Each row is where one point has got to under a steady rotation. How many steps took it there?
The counts run from 0 to 1083.
[167 128 137 134 136 136 182 121 130 137  82  80 108  85 141 102 137 114
  99 125 105 109 121  88 126 118 142 137 152 117 129 151 153 114 138 130
 172  93 118 132 101 156 110 135 148 129 174 153 120 132 136 144  90 104
 182 145 154 151 114 197 152 111 120  82  86 143 147 139 146 127 124  82
 149 141 135  72 123  55 123 133 139 127 138 118 152 119 126 100]  340
[163 141 157 153 114 124 157 128 119 153 118  85 115  70 128 156 170 117
 145 177 137 151 111 107 130 103 147 128 159 107  67 146 138 154  82 107
 140 116 121 129 130 149  87 159 136 144 170 147 114 125 144  92 139  99
 186 136 115 153 125 150 156  86 128 118  88 108 142 103 182 129 140  80
 112 100 156 113  70 128 121  97 116  75 117 118 148 112  65 140]  324
[163 137 172 133  95 106 123  74 114 132 120  91  98  77 118 154 173  83
 135 114 113 150  96 106 117 104 125 116 171 119  78 124 130 149 108 101
 112 116  97 104 146 141  97 171 141 155 170 124 122 126 127 142 162 134
 184 117  79 136 156 108 126  78 101 145 121 124 185 122 162 125 156  90
 128 113 163 168  90 169 141  88 126 101  98 104 134 109 103 134]  943
[140 129 125 133 124 141 148  70 143 125  93 125  91 118 124  93 113  66
 126 105  84 139 150 134  63 105 140 149 148 119 146 149 158 109 188 138
 115  92  95 122 131 122 127 113 132 152 150  90 149 145 123 150 120 111
 164 154  84 169 167 129 129 119  85 103 141 128 141 131 109 153 174  91
 161 139 160  85 155 100 160 115 127 144 157 138  93 102 165  96]  131
[122 141 120 153 127 157 122 100 145 152 134 105 120 113 125  96 128 117
 129 169 112 155 166 128  87  86 144 156 143  99  98 155 138 140 146 101
 135 125 141 111 125 147 126 126 127 171 140 146 105 130 125  91 166 118
 206 119  79 195 165 141 189 108  81 149  98 118 135 126 142 158 146 100
 111 114 147  82 114  95 101  99 151  91 136 162 147 127 130 141]  711
[168 113 114 140 121 131 180  88 131 138  92  74 125  88 153  87 113 147
  74 119 119 134 123  79 140 152 144 152 136 128 117 147 183 118 117 155
 180  98  76 128 108 143  98 149 166 120 167 144 121 149 144 120 110 101
 177 151 154 154 131 161 135 125  99  87  97 137 173 142 125 125 150  60
 155 137 117 112 114  92 119 143 140 132 130 114 152 107  97  89]  509
[ 97 117 122 135 146 112 100  45  67 159 111 128  92 116 158 121 130 105
 149  98 110 134 107 143  72 169 136 159 160 103 110 149 159 128 133 153
 108 118 100 162 129  95 126 123 148 161 144 102 150 145 150 152 154 114
 160 185 134 150 120 161 129 118  85 115  55 130 129 147 141 125 169  98
 146 130 144 105 136 153  90  97 110 125 100 111 116 138 157 106]  294
[150 124 114 151 146 122 125  53 139 169 125 102 128 116 146 102 112  93
 118 131  82 139 146 121  78  87 138 165 141  93 119 164 155 129 186 153
 143  96  99 113 133 129 122 121 135 150 152  97 157 160 107 128 136 111
 200 125  93 195 168 140 153 101  70 120 137 136 139 137 127 176 158 114
 122 128 168 107 136  86 145  89 135 114 135 155 119 118 150 131]  301
[155 133 135 126 117 151 174 107 130 139  81 118  90 104  88 126 151  71
 102 132 117 136 163 129 108  95 165 140 131  93 116 136 161 140 142 123
 153 103  94 137 128 137  92 120 120 134 185 127 138 143  93 125  94  87
 152 173  91 141 124 136 158 101 119  86 144 139 102  90 129 126 136  83
 130 114 189  85 109  75 171 105  93 122 149 137 112 125  75 130]  22
[163 167 181 111  99 118 164 116  98 146 129  49 116  78 121 147 188 111
 123 113 133 127 128 122 135 125 121 121 173 109 111 153 147 139 102  72
 120 122 102  86 119 118 101 173 138 157 173 145  86 127 153 129 118 123
 190 126 119 160 140 115 147  77 113 137  89 113 160 105 156 108 148 110
 148 128 142 116  92 136 122 102 126  82 121 109 144 145 112 142]  721
[120  97 127  97  96 169 176  89 129 114 104 126 126  91 126  99 130 150
 102  80 125 172 100  82 102 156 124 162 103 132 109 136 163 115  86 124
 142  94  96 152  94 146 117 125 139 118 175 163 108 142 125 138 126 120
 183 177 123 146 139 144 133 119  82 113  77 145 180 142 110 119 143  70
 155 133 114 113 138  94 101 154 117 131 113 111 149 111 120  98]  506
[147 139 149 119  84 151 152 115 169 116  69 113  55  80 118 133 169  82
 103 139 106 133 127  95  92  81 133 113 137 157 124 127 151 117 138  82
 144  87  72 110 137 141 107 136 125 136 165 135 121 112 129 151 119 114
 172 111  84 122 156 146 143 112 133 116 157 133 168 107 134 119 155  67
 160 140 160 108 104  99 151 131 170 139 149  99 140 107 132 112]  435
[114 132 134 117 154 139 142  63 114 152  89 138  96 136 144 128 157  91
 150 138 109 125 140 155  34 126 116 138 153 124 142 152 159 130 145 128
 146  94  84 144 136 124 148 144 109 159 128  75 139 163 169 144 104 110
 163 179 102 157 142 136 137  99 100  67 105 145  93 111 113 153 174 109
 139 125 158  73 140 124 129 136  98 150 109 121 112 167 136 100]  1082
[142 112 113 116  87 122 131  77 141 151  84 130  71  75  85 110 144 130
 115 133 108 152 138  91 110 102 169 164 104 115 130 128 158 116 158 162
 137  91  96 151 109 122 107  73 151 134 175 138 160 149  96 154 126 101
 164 159 127 121 127 162 139 134 115 137 114 178 135 116 138  92 121  81
 166 145 142 128 129  72 124  98 143 103 114 113 116 101 159 131]  979
[111 133 138 114 113 163 157 120 142 129 103 112 110 103 161 113 148 128
 114 155 103 131 131 125  67 148 119 127 139 154 117 153 157 119  93  82
 151  96  94 134 102 142 136 154 132 159 164 127 105 124 196 123  97 120
 189 146 127 168 140 162 130 120 118  89  82 116 124 126 129 143 146  80
 146 143 121  36 113  82 106 171 145 141 143 107 144 162 147 103]  671
[158 156 163 147 111 110 145 103 122 124 107  72  92  72 117 154 156 108
 149 105 134 148 118 109 137 126 133 153 151  98  87 140 143 124  92 107
 101 118 125 128 133 113  72 144 136 137 153 168 108 118 127 116 166 116
 172 139 111 157 142 132 145  80 120 150  90 105 181 109 172 116 157  70
 143 114 126 135  88 154 116  93 115  76 138 122 140  81  99 115]  718
[126 114 133 147 135 119 168  75 138 137 107 108  94 110 148 111 108 143
 151 101 105 163  90  89 109 117 129 167 116  99  90 154 136  97 128 150
 138 107 145 145 126 163 128 110 117 128 142 166 135 144 123 142 137 116
 200 147 121 181 154 169 175 104 107 117  51 143 183 152 144 157 146 106
 148  99 124 110 141  86  83 121 112 110 125 154 136  77 138  98]  1
[137 111 113 128 111 130 166  83 147 139 106 112 108  91 111  68 121 126
 127 138 100 162 138 115 101  88 149 152 123  92 130 138 160 127 173 154
 136 108 149 132 117 150 140  96 139 142 168 133 135 158 117 150 121 107
 175 137 120 164 157 172 157 137  87 131  84 174 131 143 129 120 121 100
 161 138 146  88 161  45 126 103 130  87 120 136 120 117 165 118]  806
[ 98 149 129 114  94 136 109  79 117 140  95 158  65 104 102 150 180  91
 153 144 133 158 137 155  48 116 147 145 130 144 129 131 142 150 127 100
  99  98  83 141 127 102 137 121 128 162 141 102 130 143 160 132 152 116
 145 181  90 123 127 128 127 102 125 133 132 124 112  82 138  92 167  79
 146 136 148  81 101 159 104 118 123 119 115 108 122 154 151 120]  199
[135 131 106 137  89 193 153 118 146 115  92 122 118  81 116  94 135 131
  81 170 132 195 155 115 114 130 168 129 114 128 108 118 193 154  96 106
 143 112 103 123 128 161  95 145 142 137 187 143 114 121 130  87 140 106
 148 161  87 131 146 129 136 155  90 120 112 130 162 125 112 122 155  42
 131 115 151 127 123 102 123 134 147 133 137 104 138 106  74 124]  825
[158 160 139 105  99 127 137  84 105 157  73  95  77  80  81 120 170 103
 118 151 124 120 155 127 126  76 155 134 139  84 142 139 156 117 170 107
 146 128 111 111 114 122 117 116 126 166 179 136 136 132  96 157 102  98
 171 115 108 143 131 133 166 122 121 136 112 162 112 105 143  80 143 126
 160 140 147 119 120  78 144  80 134  59 134 110 135 141 136 160]  645
[126  94 139 126 130 152 151  73 124 156 145 127 132 104 147 125 145 124
 101 105 128 163  92 106  59 131 119 160 134 137  89 127 139 150  99 135
 155  84  76 152 130 160 129 146 134 123 131 139 123 159 130 129 156 136
 182 188 100 158 144 156 136  98  71  87 102 137 156 141 117 141 140  50
 106 113 149 126 112 140 111 128 123 165  74 121 150 121 100 100]  282
[120 161 118 115  60 136 133  76 118 126  78 107  83  75  82 120 155 147
 139 134 140 177 153 127 120 133 160 164 105  98 132 136 168 129 128 121
  98 135 120 131 103  88 110  91 133 158 167 149 125 131 134 123 145 100
 165 158 117 127 144 114 129 143 113 159  82 156 137 113 140  75 160 100
 167 143 103 117 120 117  91 104 122  63 136  97 122 127 142 138]  254
[150 133 124 148 131 131 179  89 114 152 112  86 125 107 161 108 114 142
  94 105 138 153 114  98 124 157 116 170 127 124 116 143 162 123 112 139
 159  84  76 126 127 141  93 138 148 107 154 145 124 158 122 106 137 112
 175 175 136 166 132 164 153 101  99  97  85 115 191 133 119 133 142  62
 140 131 134 119 118 100 109 137 116 144 119 132 146  90  90  93]  508
[136 138 136 134 111 167 135 105 119 108  99 125 101  98 118 123 154  73
 125 115 122 167 120 130  96 105 146 128 154  93  66 146 137 141  98  84
 109 131 126 124 157 154 100 167 114 151 178 144 114 109 106 123 163 130
 163 146  64 149 152 111 154 106  86 129 101 102 173 128 128 143 161  68
 113  85 184 138 120 149 121 109 112 117 132 116 126 113  92 109]  150
[136 142 118 154 157 108 113  32  69 180  93  91 110 116 160 133 141 138
 103 131 112 109 136 127 105 164 116 153 141 105 129 160 164 106 145 136
 173 126  68 120 119 114 116 149 135 170 154 116 149 148 127 146 114  89
 180 134 140 147 132 134 159 117 111  95  76 139 134 137 123 147 175 145
 134 127 132 138 131 126  88  99 115 116  94 117 143 158 117 141]  854
[151 127 144 130  73 162 148 137 158 133  89 118  92  65 109 143 163  93
 106 181 112 137 152 108  94 102 160 116 145 142 111 131 155 148 104  94
 175  87  83 127 115 147 100 153 128 143 183 129 120 121 152 115 103 103
 175 120  96 132 135 145 120 119 131  91 145 131 121 103 160 125 153  55
 118 122 132  91  85 106 142 130 149 121 140 104 157 137  90 129]  829
[137 179 149 143 107 115 135 124  98 156 108  78 100  65 152 129 157 152
 126 150 132 154 121 132 134 172 127 129 148 128  95 143 170 141  66  97
 139 122 116 115 107 117  98 166 145 146 187 135 115 118 187 106 130 107
 187 138 159 135 133 143 149 109 132 134  45 124 161 107 145 111 147 100
 146 158 122  93 103 104 108 125 124  99 117 113 146 139 116 153]  892
[107 165 146  94 102 137 122  95 125 156 104 148  74 104  76 125 180 124
 136 159 146 159 132 160  59 107 135 140 103 136 123 122 144 141 144  81
 112  98 100 114 151 120 152 108 126 154 172 119 151 133 139 133 139 119
 164 166  98 134 155 128 171 102 119 154 125 157 131  68 122 103 131  98
 159 154 180  78 117  92 111 113 113 117 116 130 105 149 150 157]  819
[131 145 116 151 150 122 144  63 110 172  96 108 112 117 170 106 137 120
 111 180 120 121 145 152  78 143 130 124 160 117 144 153 180 138 150 134
 187 117  81 122 131 127 128 164 138 156 150  77 138 158 197 133 101  87
 155 152 139 138 121 154 140 134 121  55  85 148  99 123 124 137 176 121
 137 123 129  84 143 123 107 141 136 124 101 104 129 178 108 118]  1080
[109 159 149 121  77 133 157  90 142 114  89  95  82  85 106 140 166 147
 165 144 129 161 121 114 108 121 128 145 119 105 111 133 135 106 107  96
 140 124 134 128 109 124 126 127 103 154 126 162  90 117 156 153 126 111
 177 124 110 134 162 124 142 123 128 129  45 143 153 122 149 106 161 111
 145  98  85 121 118 142  68 126 133  53 111  88 157 138 130 100]  160
[133 128 138 150 113 153 130 116 157 154  86 132  52  89 110 127 146 110
 110 159 114 145 115  97  91 101 140 148 112 154 100 130 135 124 119  91
 132  84 105 126 133 160 110 109 133 135 165 165 143 114 106 135 156 123
 180 134 115 138 126 187 178 101 130 160 116 123 179 105 139 122 122  56
 148 145 173 100  99  63  95 119 145 141 136 132 139  85 158 141]  264
[138 144 109 142  97 103 131  82 123 176 122 100 119  75 110 123 116 129
 119 144 137 175 142 116 116 132 165 178 130 115 131 119 174 164 135 176
 133  92  76 146 110 107  79  98 175 136 147 122 136 168 143  80 162  90
 168 182 133 148 127 133 131 119 104 116 120 135 116  94 140 108 161  60
 129 146 132 120  94 133 136  89 115  87 124 123 129 119  99 133]  587
[ 97 141 129 129 113 162 110  84 123 118 102 145  85 112 133 128 158  70
 147 122 118 164 135 149  50 116 140 148 158 124 108 133 141 145 129  85
  84 112 109 125 150 127 119 134 119 166 141 118 114 111 136 126 192 138
 144 178  58 153 150 139 148 117  85 151 101  97 165 128 122 129 187  57
 139 125 162  92 118 162 100 123 139 143 142 118 125 114 155  90]  372
[162 138 146 113 106 129 210 103 131 112 108  92 119 102 129 100 150 123
 103 105 130 184 101  93 129 130 136 121 135 111  91 134 167 133 100 115
 137 103 117 116 139 172 104 157 129 109 189 138 118 150 150 144 103 127
 168 165 118 143 166 127 129 103  92  99  80 141 196 136 110 140 128  78
 155 124 161 126 137  90 147 148  95 128 100 108 116  99  86 111]  732
[127 160 126 134 150 119 165  77  92 153 102 105 104 121 145 100 126 122
 137 100 145 168 124 142 116 177 139 172 124  79 115 151 166 128 111 131
 102 128 127 138 132 113  99 122 145 132 160 129 122 144 142 113 135 104
 153 227 144 161 133 143 169 103  99 112  46 120 148 128 120 113 146 102
 154 132 149  84 133 108  98 130  78 114 121 132 105 116 112 111]  970
[137 130 129 141 100 125 118  81 129 154 101 102 112  92 103 119 158 117
 140 189 115 148 165 129 103  79 169 144 145  83 137 145 153 150 179 142
 170 122 124 132 119 131 124 121 121 184 151 117 133 145 138 144 112  86
 169 100  87 140 145 126 148 128 113 118 109 176  88 115 156 117 150 136
 129 101 124 124 123 118 121  77 152  40 114 106 134 170 123 149]  870
